One turn moves each row of this set onto another row. After a few examples, where does it send each row asked below?
fefe: [ 3.01 -0.82  0.36  0.16  0.21  0.96 -1.16  1.43 -0.01 -0.66  2.27  2.71
 -2.42 -0.51 -0.82  0.12 -0.25  0.89 -0.40 -1.36  0.46 -1.21 -0.58 -0.20
 -0.69  1.16  0.70  0.78 -0.68  0.23]
nage: [-0.07 -1.17 -0.34 -0.07 -2.17 -1.41  1.51 -0.21  0.27  1.60 -0.24 -1.41
 -0.84 -0.42  0.29 -0.43 -0.83 -0.11  1.06  1.84 -0.52 -1.02 -1.16 -0.26
  2.15 -2.50 -0.52 -0.02  1.10 -0.48]
muka: [-2.61  1.40  1.93  0.70  0.20 -0.02  0.14  0.67 -0.04  1.35 -0.06 -0.86
  0.91  1.07 -0.27  1.88 -0.18 -1.05  0.20 -1.39  1.15 -0.89 -0.49 -1.52
  1.55 -0.78 -0.43 -2.03  0.52  0.22]
Rase: [ 0.01 -0.98  1.42 -0.45 -2.28 -0.11  1.22  0.92  0.65  0.70 -0.12 -1.60
  0.56 -0.23 -0.40 -1.98 -0.59 -0.25  0.65  0.20 -0.88  0.79 -0.39  2.67
  1.41 -2.83 -0.64  1.44  1.09 -1.65]
rame: [-1.22 -0.90  2.18  0.78  3.31  0.16  0.22 -0.02  0.95  1.46 -1.73  0.48
  0.02  0.09 -2.57  0.26 -0.74 -0.72  0.03  1.90  2.83  0.77 -0.38  0.67
  0.22 -1.56 -0.21  1.32 -0.29 -0.69]
Suge: [-1.60  1.24  1.38  0.66 -2.06 -0.83  0.77  0.88 -0.74  1.01  0.17 -1.41
  0.41  0.84  0.70  0.65 -0.27 -0.51  0.52 -1.05 -0.58 -1.16 -0.74 -0.96
  1.95 -1.49 -0.48 -1.89  0.88 -0.47]
paz: [-0.77 -0.85  2.54  0.23  0.25 -1.18  1.05  0.70 -0.10  0.49 -2.81 -0.03
 -0.58  1.06 -1.22 -1.12 -1.36 -0.36  0.41  0.25  0.79  1.28  0.20  1.59
 -1.59 -1.15 -0.11  2.29 -0.26 -3.30]
losi: [ 2.78 -0.52  0.24  0.13  0.21  1.26 -0.97  1.31 -0.30 -0.76  2.62  2.78
 -2.08 -0.44 -0.49 -0.13  0.06  0.62  0.23 -0.74  0.28 -0.86 -0.07 -0.49
 -0.64  1.12  0.77  0.88 -1.06  0.87]
tovar: [ 2.81 -0.56  0.29  0.16  0.23  1.25 -0.99  1.26 -0.29 -0.84  2.59  2.83
 -2.04 -0.48 -0.41 -0.08  0.05  0.66  0.31 -0.69  0.34 -0.80 -0.10 -0.47
 -0.69  1.14  0.78  0.90 -1.09  0.82]
riges: [-1.08 -1.03  0.09 -0.95 -3.14 -1.87  1.48  0.05  0.34  1.34 -1.25 -1.49
 -0.81  0.68  0.84  0.07 -1.34 -0.51  1.06 -0.41 -0.44 -0.56 -0.53 -0.66
  0.31 -1.09 -0.48  0.05  0.77 -1.63]
Dil: [ 2.97 -0.87  0.35  0.21  0.20  0.90 -1.17  1.32  0.11 -0.67  2.29  2.65
 -2.46 -0.60 -0.75  0.19 -0.23  0.85 -0.42 -1.29  0.48 -1.21 -0.58 -0.18
 -0.74  1.24  0.71  0.79 -0.70  0.28]
mip: [ 0.05 -1.06  2.21  1.09  1.61 -0.62  1.02  0.47 -0.01  0.71 -1.91  0.20
 -0.48 -0.01 -2.05 -1.61 -0.80 -0.14  0.30  2.50  1.04  0.99 -0.41  2.02
  0.03 -2.38 -0.09  2.30 -0.16 -2.01]
beg: [ 2.80 -0.51  0.26  0.18  0.23  1.28 -0.96  1.31 -0.35 -0.81  2.59  2.74
 -1.98 -0.45 -0.43 -0.11  0.04  0.69  0.32 -0.67  0.31 -0.85 -0.13 -0.42
 -0.76  1.08  0.78  0.91 -1.00  0.78]
begu: [-1.42 -0.71  2.94  0.03  1.99  1.30 -0.04  0.80  1.67  1.03 -0.89 -0.27
  1.39  0.21 -2.43 -0.53 -0.50 -1.05 -0.13 -0.13  2.15  1.73  0.11  2.32
  0.26 -1.74 -0.61  1.71  0.21 -0.99]
fupig: [ 2.96 -0.86  0.38  0.25  0.19  0.87 -1.09  1.42  0.00 -0.67  2.32  2.76
 -2.45 -0.50 -0.77  0.08 -0.25  0.89 -0.42 -1.28  0.45 -1.17 -0.51 -0.10
 -0.67  1.18  0.73  0.78 -0.68  0.23]
zezun: [-0.54  1.14  2.10  1.12 -2.20 -1.28  1.31  1.42 -1.61  0.33 -0.33 -1.20
  0.01  0.94  0.49 -1.01 -0.32 -0.06  0.47 -0.38 -1.45 -0.47 -0.60  0.86
  1.28 -2.25 -0.25 -0.58  0.61 -1.84]
sidaf: [ 2.76 -0.57  0.35  0.16  0.24  1.29 -0.95  1.35 -0.27 -0.80  2.60  2.81
 -1.99 -0.35 -0.51 -0.12  0.04  0.63  0.23 -0.63  0.28 -0.77 -0.09 -0.41
 -0.70  1.02  0.79  0.93 -1.09  0.78]
Zus: [ 2.99 -0.84  0.37  0.21  0.12  0.95 -1.15  1.44  0.01 -0.69  2.24  2.75
 -2.39 -0.51 -0.82  0.14 -0.28  0.92 -0.41 -1.26  0.34 -1.29 -0.54 -0.14
 -0.68  1.16  0.73  0.83 -0.67  0.27]
pur: [-2.82 -0.83  1.42 -0.67  1.03 -0.37  0.17 -0.22  1.53  1.79 -1.86 -0.30
  0.09  1.02 -1.06  2.05 -1.10 -1.37  0.47 -0.88  2.71  0.07 -0.14 -1.39
 -0.63  0.18 -0.49 -0.03  0.07 -0.74]
ruran: [-2.33 -0.66  1.88 -0.61  1.46  1.54 -0.22  0.16  2.44  1.72 -0.19 -0.71
  1.67  0.07 -1.89  1.07 -0.36 -1.44  0.03 -0.80  2.58  0.75 -0.21  0.63
  1.10 -1.24 -0.85  0.33  0.57  0.39]
tedi: [ 2.94 -0.96  0.36  0.22  0.21  0.86 -1.16  1.37  0.06 -0.63  2.26  2.75
 -2.40 -0.58 -0.82  0.17 -0.27  0.86 -0.45 -1.37  0.51 -1.21 -0.55 -0.19
 -0.64  1.21  0.72  0.80 -0.69  0.31]
kupu: [-1.97 -0.76  0.62 -1.16 -0.85  0.82  0.26 -0.03  2.29  1.91  0.61 -1.59
  1.33 -0.22 -0.54  1.12 -0.39 -1.23  0.49 -0.92  1.31 -0.15 -0.56 -0.05
  2.07 -1.45 -0.96 -0.60  1.22  0.69]
zos: [ 2.84 -0.57  0.31  0.18  0.24  1.25 -1.03  1.32 -0.31 -0.80  2.62  2.74
 -2.04 -0.44 -0.47 -0.15  0.13  0.72  0.24 -0.65  0.34 -0.81 -0.06 -0.39
 -0.72  1.04  0.79  0.87 -1.02  0.76]
zimu: [-2.01 -0.71  2.53 -0.02  1.93 -0.40  0.32  0.32  0.87  1.08 -2.71  0.26
 -0.16  1.13 -1.87  0.65 -1.30 -1.09  0.18 -0.26  2.52  1.16  0.26  0.38
 -1.61 -0.27 -0.26  1.51 -0.37 -2.00]
zoguk: [-1.43  1.42  3.98  1.87  2.04  0.03  0.25  1.57 -1.01  0.22 -1.46  0.24
  0.67  1.31 -1.71 -0.33 -0.28 -0.56 -0.30 -0.39  1.22  0.82  0.08  1.33
 -0.20 -1.45 -0.05  0.45 -0.36 -1.87]
Kazuv: [-2.52  1.51  3.25  1.32  2.21  0.46 -0.25  1.12 -0.17  0.92 -0.99 -0.04
  1.01  1.21 -1.50  1.36 -0.18 -1.11 -0.24 -1.06  2.07  0.13 -0.15 -0.33
  0.48 -0.71 -0.25 -0.87 -0.19 -0.56]
zivo: [-1.43 -1.02 -0.38 -0.33 -0.41 -0.65  0.73 -0.65  1.31  2.15 -0.08 -1.14
 -0.16 -0.29 -0.31  1.34 -0.69 -0.72  0.92  1.13  1.27 -1.28 -1.16 -1.63
  2.30 -1.63 -0.65 -1.00  0.90  0.80]
Fas: [ 2.98 -0.84  0.39  0.22  0.10  0.94 -1.18  1.41  0.08 -0.65  2.26  2.61
 -2.42 -0.56 -0.75  0.13 -0.26  0.86 -0.44 -1.39  0.42 -1.25 -0.49 -0.24
 -0.66  1.20  0.72  0.80 -0.70  0.31]
poz: [-0.25 -0.84  2.67  0.03  0.08  0.49  0.75  1.12  0.81  0.48 -0.97 -0.71
  0.90  0.11 -1.68 -2.02 -0.57 -0.45  0.10  0.33  0.42  1.67 -0.01  3.32
  0.37 -2.53 -0.51  2.29  0.48 -1.93]
fefas: [-2.31 -0.91  0.10 -1.17 -1.45 -1.08  0.77 -0.35  1.37  1.91 -1.13 -1.19
 -0.22  0.79  0.26  1.81 -1.16 -1.12  0.89 -1.00  1.17 -0.79 -0.43 -1.86
  0.39 -0.29 -0.54 -0.70  0.74 -0.48]
zon: [ 0.65 -1.18  0.93  0.64 -1.13 -1.50  1.61  0.36 -0.36  0.84 -1.13 -0.76
 -0.96 -0.26 -0.67 -1.96 -0.84  0.22  0.77  2.54 -0.60  0.14 -0.82  1.61
  1.08 -2.94 -0.24  1.49  0.46 -1.94]
mezep: [ 2.81 -0.50  0.34  0.10  0.21  1.20 -0.94  1.30 -0.33 -0.75  2.63  2.74
 -2.09 -0.39 -0.42 -0.12  0.07  0.68  0.30 -0.73  0.32 -0.87 -0.15 -0.46
 -0.64  1.09  0.75  0.80 -1.00  0.83]
Fuvi: [-0.37 -1.03  1.27 -0.32 -2.22 -1.98  1.64  0.62 -0.38  0.60 -2.02 -0.91
 -1.02  0.83  0.12 -1.31 -1.36 -0.14  0.88  0.17 -0.68  0.49 -0.20  1.12
 -0.66 -1.56 -0.25  1.52  0.36 -3.02]
Nonuz: [-0.46  1.26  3.40  1.76 -0.23 -0.82  0.94  1.78 -1.82 -0.10 -1.27 -0.42
  0.12  1.14 -0.71 -1.55 -0.40 -0.10  0.00 -0.10 -0.60  0.60 -0.13  1.87
  0.25 -2.16  0.06  0.58  0.04 -2.53]
nirig: [-0.84 -0.89  0.35 -1.00 -2.75 -0.04  0.99  0.31  1.43  1.42  0.65 -2.02
  0.84 -0.29  0.17 -0.40 -0.46 -0.69  0.70 -0.42 -0.46 -0.16 -0.65  0.96
  2.25 -2.28 -0.91 -0.04  1.50 -0.25]
Fipu: [-2.03 -0.87  0.87  0.14  2.27  0.15  0.07 -0.50  1.68  2.11 -0.89 -0.20
  0.25 -0.14 -1.73  1.67 -0.60 -1.10  0.38  1.19  3.00 -0.44 -0.74 -1.11
  1.34 -1.06 -0.49 -0.17  0.25  0.66]

fefas -> pur
tedi -> fefe
zoguk -> Nonuz
Now find these:
nirig -> kupu
zon -> nage

One turn moves each row of this set onto another row. After a few examples, where does it send each row asked below?
Gam: [ 0.95  1.19  1.67 -2.69  1.67 -1.91  1.11  0.03 -2.58 -1.08 -0.61 -0.73
  0.01  1.49 -0.97]
nobog: [-1.00  0.79  0.87 -3.87 -0.57 -0.64  1.96 -0.07  1.09 -0.99 -3.49 -0.12
  1.30 -0.83 -0.50]
Ruda: [ 0.57  1.38 -0.25 -0.63  1.80 -0.10  0.35 -0.17  3.51 -1.37  0.56  0.24
  0.95  0.40  0.97]
supi: [ 0.26 -0.09 -0.12 -1.76  0.58 -1.75  1.99  0.08  0.82 -1.97 -3.65  0.93
 -2.40  0.57  0.25]
gofo: [ 0.33  1.20 -0.42 -0.55  1.89 -0.05  0.26 -0.05  3.51 -1.27  0.36  0.39
  0.87  0.07  0.96]
gim: [-1.06 -1.25  0.55 -1.95  2.17 -0.67  0.90  0.28  1.87 -0.95  1.04  0.05
  0.55  1.89  2.61]
suzo: [-1.74  1.45 -0.44 -1.77  0.66 -1.65  2.28 -1.10 -0.88 -1.71 -3.14  0.53
  2.22 -0.69  1.18]
Ral: [ 0.86  0.88  1.61 -1.49  0.01 -1.69  2.94 -0.98  0.49 -2.66 -2.19  0.19
 -1.45  2.04  0.21]
vam: [-0.48 -0.26 -0.39 -0.68  1.94 -1.66  1.63 -0.18 -2.05 -1.81 -1.49  1.42
 -1.34 -0.63  1.21]
kubi: [ 0.45  1.26 -0.25 -0.74  1.95 -0.11  0.19 -0.07  3.48 -1.30  0.32  0.27
  0.85  0.25  1.08]
pufiz: [-0.21  0.24  0.53 -0.22  1.48 -1.39  2.75 -0.84 -2.06 -2.42 -0.73  1.23
 -1.00  0.36  0.91]
Mubet: [ 0.42  0.28  0.10 -2.80  1.95  1.61  0.38 -1.18  1.34  0.52 -0.04 -0.26
 -0.18  0.65 -0.72]
kador: [-0.68  1.43  1.62 -4.24 -0.69 -0.87  1.31 -0.21  0.76 -0.75 -2.62 -0.75
  1.70 -0.74  0.18]
tafu: [ 1.19  1.80  3.03 -2.50  0.03 -2.33  1.30 -0.88 -0.06 -2.12 -0.70 -1.00
 -0.58  1.60  1.29]
Sovu: [-1.40  2.84  1.39 -2.32  0.84 -2.98  0.62  0.71  1.75 -1.90  0.19 -1.05
  0.44  2.03  0.09]
ziri: [-0.98 -1.27  0.53 -1.75  2.16 -0.49  1.41  0.04  1.89 -1.18  0.99  0.16
  0.44  2.23  2.37]
teroz: [ 0.15  0.92  1.62 -0.74  1.35 -1.59  2.24 -0.98 -2.45 -2.45  0.31  0.48
 -0.29  0.57  1.45]
kesil: [ 0.55  0.92  1.01 -3.17  2.02 -2.17  0.13  0.57 -2.60 -0.40 -0.99 -0.75
 -0.27  0.47 -0.62]
napad: [-0.57  0.27  0.23 -1.36  2.11 -1.88  0.46  0.17 -2.38 -1.36 -0.75  0.66
 -0.90 -1.17  1.91]
Kofam: [-1.73  2.32  0.41 -2.53  1.21 -3.33 -0.50  1.52  1.69 -1.26 -0.43 -0.90
 -0.11  0.95  0.47]
Kek: [ 0.57  1.34  2.18 -3.37  0.68 -2.79 -0.68  0.34 -0.05 -1.13 -1.31 -1.10
 -1.12 -0.16  2.10]
geno: [ 0.12  0.27  0.22 -2.78  1.11 -2.48 -0.19  0.86  0.36 -1.06 -3.06  0.08
 -2.16 -0.71  1.38]
vob: [ 0.25  0.20  0.01 -2.87  2.31 -2.02  0.47  0.80 -2.39 -0.52 -1.98 -0.11
 -0.91  0.34 -1.16]
vati: [-0.63  1.41  1.93 -3.84 -0.91 -0.75  2.01 -0.52  0.82 -1.12 -2.63 -0.60
  1.86 -0.12 -0.28]
rugo: [-2.19  1.73 -0.70 -2.18  1.40 -2.97  0.22  1.66  2.17 -1.38 -1.58 -0.07
 -0.71  0.72 -0.22]
sofel: [-1.18 -1.44  0.13 -1.67  2.11 -0.40  1.63  0.16  2.05 -1.32  0.46  0.46
  0.28  2.21  2.15]
lazo: [-0.88  1.12  1.26 -3.59 -0.92 -0.58  2.49 -0.35  0.94 -1.20 -3.22 -0.17
  1.55 -0.18 -0.52]
Vuzu: [-1.76  1.58 -0.28 -2.03  0.77 -1.87  1.57 -0.84 -0.99 -1.35 -2.85  0.16
  2.29 -1.02  1.58]
Lod: [-1.29 -1.49 -0.07 -1.80  2.25 -0.50  1.23  0.34  2.04 -1.10  0.33  0.51
  0.14  1.82  2.16]
ditir: [-1.37  2.02  0.55 -1.98  0.47 -1.73  2.14 -1.28 -1.17 -1.75 -2.20 -0.15
  2.73 -0.32  1.52]
Tas: [ 0.42  0.45  0.19 -2.76  1.93  1.69  0.37 -1.16  1.27  0.42  0.14 -0.37
 -0.17  0.77 -0.56]
Rav: [-1.97  1.60 -0.60 -1.37  1.02 -2.71  1.67  1.08  2.34 -2.03 -1.59  0.20
 -0.70  1.89 -0.90]
todo: [-1.48  1.68  0.16 -1.71  0.47 -1.59  2.64 -1.41 -1.03 -1.94 -2.55  0.29
  2.49 -0.17  1.17]
rizen: [-1.58  1.99  0.34 -2.18  0.69 -1.87  1.47 -1.02 -1.20 -1.44 -2.43 -0.04
  2.67 -0.88  1.71]
Tate: [ 0.43  1.33 -0.35 -0.59  1.79 -0.07  0.37 -0.21  3.53 -1.42  0.34  0.36
  0.93  0.45  0.85]
ler: [-1.55  2.33  0.65 -1.41  0.66 -2.57  1.98  0.45  2.02 -2.39 -0.50 -0.40
 -0.10  2.58 -0.77]
gika: [-0.93  0.98  1.04 -4.19 -0.62 -0.97  1.28  0.12  0.77 -0.60 -3.32 -0.44
  1.44 -1.08 -0.04]
figol: [ 0.44  0.30  0.07 -2.69  1.88  1.74  0.48 -1.28  1.39  0.52  0.00 -0.18
 -0.16  0.81 -0.71]
Divap: [ 0.39  0.36  0.16 -2.74  1.92  1.64  0.31 -1.12  1.23  0.49  0.18 -0.30
 -0.09  0.77 -0.62]
lib: [ 0.45  0.43  0.12 -2.78  1.88  1.71  0.50 -1.27  1.37  0.44  0.16 -0.19
 -0.09  0.81 -0.62]
gazu: [ 0.70  0.68  0.97 -2.20  1.61 -1.69  2.05 -0.31 -2.40 -1.42 -1.30 -0.17
 -0.41  1.74 -1.80]
debur: [-1.29 -1.43  0.09 -1.99  2.34 -0.70  0.80  0.46  1.97 -0.85  0.60  0.30
  0.37  1.61  2.53]
ginas: [ 0.01  0.85  1.37 -1.37  1.70 -1.98  0.67 -0.28 -2.50 -1.71  0.30  0.18
 -0.39 -0.42  2.17]
zurev: [ 0.42  1.12 -0.58 -0.58  1.92 -0.16  0.47 -0.21  3.51 -1.31  0.30  0.39
  0.86  0.24  0.82]
komef: [ 0.41  0.18 -0.05 -2.15  1.91 -1.66  1.75  0.32 -2.19 -1.05 -2.21  0.23
 -0.95  1.07 -1.78]

suzo -> ditir
kubi -> zurev
rugo -> ler
Now find these:
kesil -> komef
Ral -> Kek
ginas -> vam
gim -> Lod
lazo -> kador

One turn moves each row of this set onto another row. After a few examples, where does it send each row asked below?
guk: [ 1.12  0.94 -2.32 -0.60 -2.07  0.03 -0.95 -0.13 -1.46 -1.74 -1.26  0.50]
dod: [ 1.40 -1.54 -1.73 -0.74 -0.61  2.18 -0.28 -2.30  2.38 -0.84  0.05  1.99]
pugip: [-0.31 -0.94 -1.09 -0.62  2.76  0.80  1.30 -1.00  1.88 -1.94 -0.84  1.90]
saf: [ 0.59  0.95 -0.87 -1.20 -1.55  1.84  0.00  1.53 -0.02 -0.19  0.38 -1.06]
kizo: [ 1.51 -1.60 -1.79 -0.79 -0.30  2.15 -0.22 -2.45  2.66 -1.39 -0.15  1.66]
poka: [ 1.32  1.32 -0.99  0.71 -0.93  2.35  0.87  0.31 -0.68  0.39  0.39 -0.61]
Kibam: [-0.42  0.04 -0.43  0.15 -1.26 -0.34  0.73  1.15 -1.04 -1.40  0.24 -0.49]
bif: [ 1.61  1.02 -0.91  0.97 -0.78  2.34  0.42 -0.12 -1.47  0.60  0.11 -0.39]
bel: [ 0.55  0.88 -2.68 -1.16  0.04  0.55 -0.07  1.80 -0.58 -1.86 -0.65 -1.29]
Zigod: [ 1.06  0.87 -3.11 -0.87  0.43  0.49 -0.09  1.80 -0.96 -1.44 -0.79 -0.89]
dusif: [ 2.46  1.98 -1.68 -0.06 -0.42  1.55 -0.50 -1.10 -0.15 -0.75 -2.21 -1.31]
butu: [ 0.99  0.37 -2.77 -1.02  0.38  0.30 -0.46  2.05 -0.88 -1.03 -0.64 -0.64]
Ninog: [ 1.52  1.18 -2.99  0.98  0.77  0.91  0.45  0.10 -2.03 -0.94 -0.90 -0.40]
zovi: [-0.08 -0.91 -2.06  0.06  0.06  1.46  1.08 -2.48  1.47 -2.02  0.26  3.02]
vuv: [ 1.31 -1.45 -1.02 -1.83  1.63  1.75 -0.30 -1.03  3.19 -1.13 -0.96  0.89]
gapez: [ 0.77 -0.53 -0.18 -0.03  1.68  2.62  0.74 -2.66  1.75 -1.47 -2.18 -0.14]
Vug: [ 1.76 -2.13 -0.77 -1.25  1.56  1.20 -0.49 -1.27  2.72 -1.46 -1.01  0.73]
des: [ 0.86  0.32 -1.61 -0.74 -1.25  1.53  0.11  1.65  0.34 -0.14  0.88 -1.28]
noniz: [-1.13 -2.05  0.57  0.14  0.67  1.60  1.65 -1.47  1.27 -1.77 -0.23  0.45]
nid: [ 0.08 -0.87 -0.28 -0.77  2.49  0.89  0.80 -0.95  1.57 -1.71 -1.21  2.42]
sumib: [ 1.66  1.65 -2.49  0.73  0.60  1.39  0.54  0.15 -1.80 -0.28 -0.99 -0.10]
ribus: [-0.01 -0.91 -2.06  0.53  0.62  1.26  1.22 -2.28  1.11 -1.55  0.23  3.03]
Moto: [ 0.99  0.34 -2.17 -0.99 -1.94 -0.33 -1.30 -0.26 -1.30 -1.53 -0.93  0.18]
Laga: [-1.24 -2.40 -1.35 -0.98 -0.54  0.24  0.11 -1.69  0.03 -2.67 -0.34  1.86]
Lera: [ 0.69  0.98  0.45  0.69  0.37  1.04  1.10  0.12  0.13 -0.38 -0.98 -2.30]
gemil: [ 0.70 -0.39 -0.23 -0.63  1.25  2.93  0.24 -2.97  1.89 -1.24 -2.14 -0.17]
pekof: [ 1.27  1.55 -1.51  1.04 -0.75  2.49  0.90  0.07 -0.72  0.56  0.33 -0.50]
panev: [-0.53 -0.32 -1.34  0.17  0.32  1.51  1.37 -2.46  1.59 -2.11  0.08  3.11]
Gimit: [-0.40 -0.94 -0.81 -0.49  2.36  0.93  1.35 -1.03  1.68 -2.06 -0.73  2.46]
sekub: [ 2.06  2.12 -1.61 -0.50  0.02  1.14 -0.95 -1.08 -0.57 -0.85 -2.57 -0.94]
Sudun: [ 1.46  1.73 -2.79  0.54  1.08  1.16  0.51  0.40 -1.72 -0.46 -0.93  0.20]
gekuz: [ 1.27 -1.56 -1.97 -0.34 -0.68  1.87  0.12 -2.73  2.67 -1.90  0.12  1.32]
duro: [ 1.30 -1.69 -0.73 -1.48  1.91  1.55 -0.04 -0.95  3.03 -1.43 -1.10  0.98]
Vuf: [ 0.98 -0.79 -2.16 -1.38 -0.07  1.84 -0.89 -2.74  0.88 -2.53 -2.38  1.58]
vovuf: [ 0.55  1.62  0.25  0.81  0.39  1.14  1.14 -0.45  0.05 -0.41 -0.85 -1.99]
zuzi: [-0.77 -2.24 -1.31 -1.12 -1.13  0.60 -0.09 -1.37  0.45 -2.52 -0.50  2.07]
Tuvet: [ 0.65  0.57 -1.61 -1.20 -1.26  1.37 -0.01  1.94 -0.06 -0.52  0.54 -1.23]
luzam: [ 0.87 -0.82 -2.01 -1.30 -0.41  1.91 -1.06 -3.08  0.49 -2.03 -2.33  1.72]
fil: [-1.31 -1.70  0.45 -0.18  1.18  1.32  1.50 -1.49  1.51 -1.88 -0.30 -0.22]
dama: [-0.58 -0.19 -0.51  0.33 -1.52 -0.33  0.68  0.50 -0.83 -1.10  0.54 -0.91]

vuv -> Sudun
Moto -> Laga
Tuvet -> Gimit
Now find these:
Kibam -> noniz
bel -> panev

